128 stands for zero in the data rows.
Here are some points, one per row:
[142 107 128 122 178 165 136  64 104  94  93 152 109  63 119 101 118 147
 100 110 112 155 124 159 126 140 121 171  86 173 119  94 140  79  49 141
  56 178 185 123 100 109 198 135 127 118 161 124  85 155 136 119 115]
[130 176 149 210 149 144 179 146 103 143 163 157 194 185 126 129 128 202
 123  92 150 168 167 120 137  74 161 102 127 142 152  96 159  89 124 120
 123 184 134 129 108 132  91 108 100 175 113 106 145 104 152 190 128]
[125 196 124  86 148 129 168 146 145  93 136  91 120 132 126 105 127 106
 113 140  80  60 115 174  58  48 115  89 126 120  99 157 102 109  84 147
  73 136 116 159  97 156  85 163  34 131 126 122  90 114  76 143 131]
[ 93 102 125 159 145 149 113 145 112  92  96 139  93 111 104 131  68  89
 172 153 124 147 108 135  91 131 190 109 152 149 107 129 159 167 126  81
 184 169  90 125 127 149  62 153 103  64 129 139  62 168 107 198 155]
[166 102 171 122 125 154 163 185  73 164  32 136 158 157 131 101 131  84
 126 113 165  81  74 137 167 128 106 162 113 123  46 112  98 121 112 106
 130  80 102 110 131 137 128 105  81 169 131 182 109 112 125 153 103]
[121 139 117  88 146 129 120 121  66 142 172 148 170 102 166 157 109 183
 174 126 137  67 103 130 132 102 134  92 115 108 131 128 101 105  97 111
 187 122  85 153 121 137 131 124 232  98 120 152 166 134 102  92  88]
[ 48 189 145 107 127 130  77  98 125 129 128 133 105 133  67  75 126 150
 139  81 124 170 135 106 101 123 120 167 143 174  58 114 160 126  76 146
 108 115  72 135 150 133 162 135 113 191 133 107 139 154 117  94 145]
[154 151 160 114 159 118 172 142 122  35  76  49 182 103 139 109 170 118
 120 141 116 218 170  97 136 138 125 128 130  65  94 167 125  85 185 112
 125 118 119  34 119 172 121 136 138 130 103 158 152 141 113  98 134]
[150 118 100 176  83 149  74 116 137 106 127  89 139 129 143 180 183 144
 101 109 154 105 110 114  73  97 167 169 164  92  74 211 117  89 134 115
  16 169  90 148 150 118 113  93 123  90 158 141 138 118 112 148 153]
[166  76  85 132 106  79 113 113  90 104 127 161 131 103  70 144  48 125
 152 143 178 156 154 129 166 125 128 146 147 129 168 177  58 116 140 144
 119 110 142 172 150 138 132 174  41 181 112 116 159 113  80 118 132]
[184 143  99 155 102 162 136  63 130 119 136 115 145 165 132 113 134 101
 175 151 107 163 116 125 129 144 102 163 187 149 158  96 168 116  50 159
  87  91  70 120  52  78 153 142 130 120 104 131 104 129 110 128 146]
[119 192 124  77 134 112  96  67 120 110 146 121  98 163 158 148  66  79
 115 140 148 121 119 125 177 199 161 153  75 148 175 162  92  88 130  82
 125 135 142 150 131 107  82  94  48 139  82 151 139 142 164 103 156]
[ 91 121 163 139 183 140 115 149 132 167 198 103 112 103 154  95 102 138
 102 102 169 163 192 143 109 101  90 162 117 135 109 148 104 152 175 139
  91  61 110 147  93  74 134 122 147 156 154 130  62 130 108 149 154]
[182 163  88 129 133 229 134 115 116 135 122 112  75 126 148 135 129 148
 131 129 153 107 167 182 111 133  89 102 137 219 126 144 125 177 156 182
 109 144 104  36 187 140 163 157  85  90  72 127 156 103 142 119 136]
[133 120 130 126 167 110 123  64 137 119 133 156 145  84 116 148 188 143
 101 158 107  99 123  72 118  64 148  86 130 153 150 149 169 129 170  29
 136 100  80 143 130 126 192 146  78 175  93  85 109  94 154 162 140]
[159 124 114 102 115 172 181  90 157 103 105 142  92 166 111 104 124 124
  83  70 139 128 141 102 126  94 129  98 225 148 148 138 105 164  73 115
 117  90 179 111 173  38 122 110 185 143  77 112 121 128 130 135 111]
[153 139 165 141 160 120  99 144 103 158 118  63 121 139 125 195  83 126
 131  95 112 104 119 135 172  12 103 127 147  77 128 109 111 174  90 118
 139 140 142 132  92 136 183 166  94  93 129 120 182 184 178 110 183]
[121  88 126 127 152 168 123 178 146 134 131 171 139 114 112 126 165  88
  89 147  50 123 173 114  88 149 169 119  56 109 186 120  89 116  59 139
 163  94  93 132 150  75 122 122  62 132 149 127 189 132 168 143 163]
[133 130  67 182 106  97 168 101 127 158 140 120 127 147 186  41 128 151
 112 169 107 103 102  64  90 129 116 133 100 110 103 142 111 153 160 136
 173 156 189 154 138 119 157 148 124 145 129 141 146 179  94 115 126]
[128 117  81 149  86 138 131 109 115 128 124 132 102 130 160 128  99 178
 183 121  81  92 157 133 181  69 176 125  90  95 134  57 133 133 154  85
  55 116 112  67 155 112  99 134 114 206 188  96  79  99 145 100 127]
[133 120 160 161  80  66 154 133 165 160 150 102  72 102 176 100 204 124
 109 113 149 144  89 115 196 160 138  98 121 163 137 118  92 127 104 147
 115 106 107 132 123 211 121 127 119 106 141  66 130 136 155 164 157]
[187 193 163 100 166 112 145 118 152 161  98 155 115 102 146 174 106 132
 212  91 108 129 132 106 100 115 138 122  95  70 174 156 145 206 126 126
  89 140 123 162 147 176 142  99 133 144 173 174 154 142 102 135 118]
[131 110  69 100 101 170 162 140 113 153 130 115  65 154 111 177 182 123
 108 157 165 123 168 165 145  93 117 146 109 109 132 142 178 109 154 134
 216 174 141 157  90 147 153  89 149 177 167 153 155 156  61 129 154]
[ 98  79 166 114  94 133 132 130 173  71 193 102 125 122 108 116  90 173
 177 139 161 103 118  75 150 141  99  98 164 137 139 114  96 126 130 117
 120 139 141 102 105  96 150 102   9 128 185 183 181 118  98 123 105]
[127 105 188 128 129 122 169 175 112 220 121 131  90  82 127 185  79 161
 140 159  85 120 103  98 128 136 176 154 155 116 101 120 182  80 145 158
 112 132 143  93 117 102 110  68  68 122  56  68 115 128  90 106 131]
[120  94 124 140 219 127 118  81 150 141 151 166 141 150 146 150  90  89
  78 146 129 137 118 182 161 197 142  74 165  74 112 151 103 139 107 143
 147 182  91 114 151 110 123 124  95 157 166 126 145  65 125 100 146]
[ 51  63 180 154  99 112 156 123  96 130 118 127 133 172 122 124 125 121
 134 139  88  80 196 179 113 155  91 146 122 148 143 188 128 148 161 135
  47 156 117 148 127 129 137 168 171 167 108 160 100 176 167 125 136]
[109 126  64 130 155 130 146 170  68 152 124 140 122 127  95  71 167 127
  85 110 139 124 112  97 141 126 109 115 182 123 184  97 110 172 143 115
  39 108 117 151  95 224 114  72  94  96 140 118 138 128 162 103 127]
[188  65  85  71 147  98 102 163 160 117  99  85 132 135 158 117 107 165
 151  90  97 150 145 173 107 184 126  81 140 159  95  87 174 106 160 117
 124 101 148 200 128 136  91 124  96 129 116 107 158 161 138 175 127]
[ 75 137 107  82 179 113 134 123 149 156 165 162 111 170 105  81 140  99
 184 146 112 161 167 101 180  73 128 183 114 145  78 144 122  93 157 165
  70 134 112 133 130  92 185 143 119  76 118 135 125 122 135 197 100]
[169 187 146 153 119 136 111 121 122 168 119  95 126  85 109 126 165  94
 145 156 102 157 156 144 124 118 132 167 230 197 157 147 124 126 102 149
 162 136 145 127 140  69 124 153 116 137 187 112 114 128 172 116  18]
[117 111 160 100 129 148  96  61 129 160 110 162 166 129 157 115 191 154
 126 166 186 142 151 152 108  49 153  99 132  85 160  58 108 111 159 121
  91 167 108 116 125 121  99 145  69 150 100  77 130 198 146 144 106]
[137 139 115 137 122 112 130 139 186 137  78 129 117 100 106 129  49 133
  98 131 174 132  65 124 119  22 172  96 101 128 148 148 103 110 136 188
 106 128  81 127  90 154 134 120 144 135 119 189 131 144 219 118 122]
[ 88 142 168 147 102 125 119 170 108 120  92 110  62 152 123 114 119  93
 138 188 152 170  75 115 100 102  99  59 120  86 173  96 150  90 130 121
  55 126 140 149 144 136 164 136 150 102 140 102 168  41 154 135 117]
[105 162 153 177  84  81 109 112 119 129  91 175 105 131 144  42 138 141
  95  77 107  76 162 181 136 101 138 140 132 107 164 159 156 101 191 136
 168 118 136 123  82  96 165 141  85  66 144 160 141 120  79 111 129]
[127 100 120 142 124 205  94 104 152 121 173 136  73 143 117 151 141 137
 113  49 106 149  89 124 110 118  90 168  86  84 140 168 141 165 130 139
 148 100 150  85 110 165  93 178  94 124  59 107 140 101 148 151   0]
[ 98 127 151 158  76 170  75  78 128 168 162 124 157 120 106  79 128 104
 150 159  77 150 157 154 122 111 118  80 127  99  96 153 127 120 162 145
 125  89 224 149 125 160 157  77 111 137  95 177  90 142 127 121 163]
[128 127 115 117 117 103 106 171 157 110 111 153 122 170  91 184 204 138
 138 114 146 127 133 122 133 172 175  91 119 151 103  69  82 158 152 115
 107 129 164 152  57 144 138 163 140  95 109 105  65  86 144  62 135]
[167  83 138 154 129 116 127 153 197 109 160 116 125 120 134  95  76  62
 108 125 137 119 191 130 127  50 112 150 113 142 111 104 159 121  79  37
 113 165  93 163 167 178  99 140 120  87 107 138 103 110  92  57 106]
[118 112 141  89 113 106 118 138 143 129 108 191 126 171 205 164 139 161
 160 132  65 174  79 143  84  38  81 185 142 176 162 132  61 128 146 115
 174 154 149 104 115 142 121  82 121 138 140 148 146 113  94 105 178]
[ 96 124  94 117  69  56 173  93  76 169 112 153 162 136 151 190  91 132
 128 113 151 141 193 104 106  91  98  87  93 139  81 124 170 143  81 135
 109  99 131  79 108 129 112  91  57 104 154 111 115 109 156 134  92]
[177 101 137 103 142  90 147 106  73 124 192 111 156 135  85 101 187  88
 142  98 133 140  71 151  66  95 132 130  78 114 141  96 142 153 160 134
 147 164  88 145 174  70 150 114  59 144 109 126 121  99 188 103 151]
[ 80 127 103 149 123 141 159 179 138  72 145 143 131 105 188 150 166 177
 154 144 183 152  95 134 160 105 153 133 141 122 108 182 165 146 102 119
  81  99 176 186 147  88 131 162  34 125 130 160 155 151 142  72 126]
[137 159 137 187 157 122 130 109 145  90 149 150 140 132  67 155 161  98
 106 181 105 121  78 149 149  58  98 117  89 160  87 131 133 115 153 143
  65  72 133 132 189 119  59  92 127  90 160 116 168 185  81 111 106]
[138 137 111 101 134  76  65 215 137  95 107  98 185  90 112  80 150 107
 142 160 150  87 111 154 165 121 133 140  89 125 131 178 130 177  76 110
 112 138 163  30 106 124 129  88 151 166  87  93 129 130  90 166 119]
[129 142 113 126 140 102 127 139 185 114 104 107 141 161  78 152 145 219
 137 138 156 108 132 144 121 187  82 164 141  86 146  97 120 100 127 127
 176  98 136 140 187 166 134 114 105  74 157  97  51 128 168 144 147]
[125 137 132 105 111 124 109 157 124  19 124 117 161 131 178 151  79  84
 109 120 100 114 148 111 155 101 150 144 136 141 123  66 122 155 156 210
 174 132 120 185 162 149 147 101  95 118 128  79  83 125 113 165  98]
[ 79 152 124 123 132 134 156 119 148 142 139  91 145  56 109 149  97  68
 124 132 157  85 104 115  87 105 126 183 151 114 149  65 141 133 157 131
  95 113 185 122 100 152  83 162 157 131 149 113 218  79 173 163 179]
[125 154  95 104  90 131 123 206 139 198 122 166 189 129 139 182  89  75
  81 100 129 132  82  89 137 160  97 118 132 119 124 108 160  99 154  97
  83 148 133  72 161 107 162 170  98 141 126 141  86 163  87 127 127]
[145  95 182  84 112 145  92 120  97 127 149 102 148 134 108 129 169 201
  85 140 138 128 110  75 182  82 147 131 113 159 133 153 149 158 116 165
  81 143 150 143 142 120  42 185 116  89 170 192 116  81  83 123 169]
There is one direction along which these points spread out most. Where along it does each point below lie, from 0 to 99? The average is 50, and the first point in the table lies past the average. One standard deviation of the points above along it is 16.
[ 91 121 163 139 183 140 115 149 132 167 198 103 112 103 154  95 102 138
 102 102 169 163 192 143 109 101  90 162 117 135 109 148 104 152 175 139
  91  61 110 147  93  74 134 122 147 156 154 130  62 130 108 149 154] 74
[177 101 137 103 142  90 147 106  73 124 192 111 156 135  85 101 187  88
 142  98 133 140  71 151  66  95 132 130  78 114 141  96 142 153 160 134
 147 164  88 145 174  70 150 114  59 144 109 126 121  99 188 103 151] 48
[125 137 132 105 111 124 109 157 124  19 124 117 161 131 178 151  79  84
 109 120 100 114 148 111 155 101 150 144 136 141 123  66 122 155 156 210
 174 132 120 185 162 149 147 101  95 118 128  79  83 125 113 165  98] 40
[125 196 124  86 148 129 168 146 145  93 136  91 120 132 126 105 127 106
 113 140  80  60 115 174  58  48 115  89 126 120  99 157 102 109  84 147
  73 136 116 159  97 156  85 163  34 131 126 122  90 114  76 143 131] 45
[187 193 163 100 166 112 145 118 152 161  98 155 115 102 146 174 106 132
 212  91 108 129 132 106 100 115 138 122  95  70 174 156 145 206 126 126
  89 140 123 162 147 176 142  99 133 144 173 174 154 142 102 135 118] 30
[ 51  63 180 154  99 112 156 123  96 130 118 127 133 172 122 124 125 121
 134 139  88  80 196 179 113 155  91 146 122 148 143 188 128 148 161 135
  47 156 117 148 127 129 137 168 171 167 108 160 100 176 167 125 136] 70
[153 139 165 141 160 120  99 144 103 158 118  63 121 139 125 195  83 126
 131  95 112 104 119 135 172  12 103 127 147  77 128 109 111 174  90 118
 139 140 142 132  92 136 183 166  94  93 129 120 182 184 178 110 183] 30
[182 163  88 129 133 229 134 115 116 135 122 112  75 126 148 135 129 148
 131 129 153 107 167 182 111 133  89 102 137 219 126 144 125 177 156 182
 109 144 104  36 187 140 163 157  85  90  72 127 156 103 142 119 136] 79
[121  88 126 127 152 168 123 178 146 134 131 171 139 114 112 126 165  88
  89 147  50 123 173 114  88 149 169 119  56 109 186 120  89 116  59 139
 163  94  93 132 150  75 122 122  62 132 149 127 189 132 168 143 163] 45
[133 130  67 182 106  97 168 101 127 158 140 120 127 147 186  41 128 151
 112 169 107 103 102  64  90 129 116 133 100 110 103 142 111 153 160 136
 173 156 189 154 138 119 157 148 124 145 129 141 146 179  94 115 126] 52
[188  65  85  71 147  98 102 163 160 117  99  85 132 135 158 117 107 165
 151  90  97 150 145 173 107 184 126  81 140 159  95  87 174 106 160 117
 124 101 148 200 128 136  91 124  96 129 116 107 158 161 138 175 127] 40
[121 139 117  88 146 129 120 121  66 142 172 148 170 102 166 157 109 183
 174 126 137  67 103 130 132 102 134  92 115 108 131 128 101 105  97 111
 187 122  85 153 121 137 131 124 232  98 120 152 166 134 102  92  88] 33
[145  95 182  84 112 145  92 120  97 127 149 102 148 134 108 129 169 201
  85 140 138 128 110  75 182  82 147 131 113 159 133 153 149 158 116 165
  81 143 150 143 142 120  42 185 116  89 170 192 116  81  83 123 169] 45
[ 98 127 151 158  76 170  75  78 128 168 162 124 157 120 106  79 128 104
 150 159  77 150 157 154 122 111 118  80 127  99  96 153 127 120 162 145
 125  89 224 149 125 160 157  77 111 137  95 177  90 142 127 121 163] 65
[166  76  85 132 106  79 113 113  90 104 127 161 131 103  70 144  48 125
 152 143 178 156 154 129 166 125 128 146 147 129 168 177  58 116 140 144
 119 110 142 172 150 138 132 174  41 181 112 116 159 113  80 118 132] 42
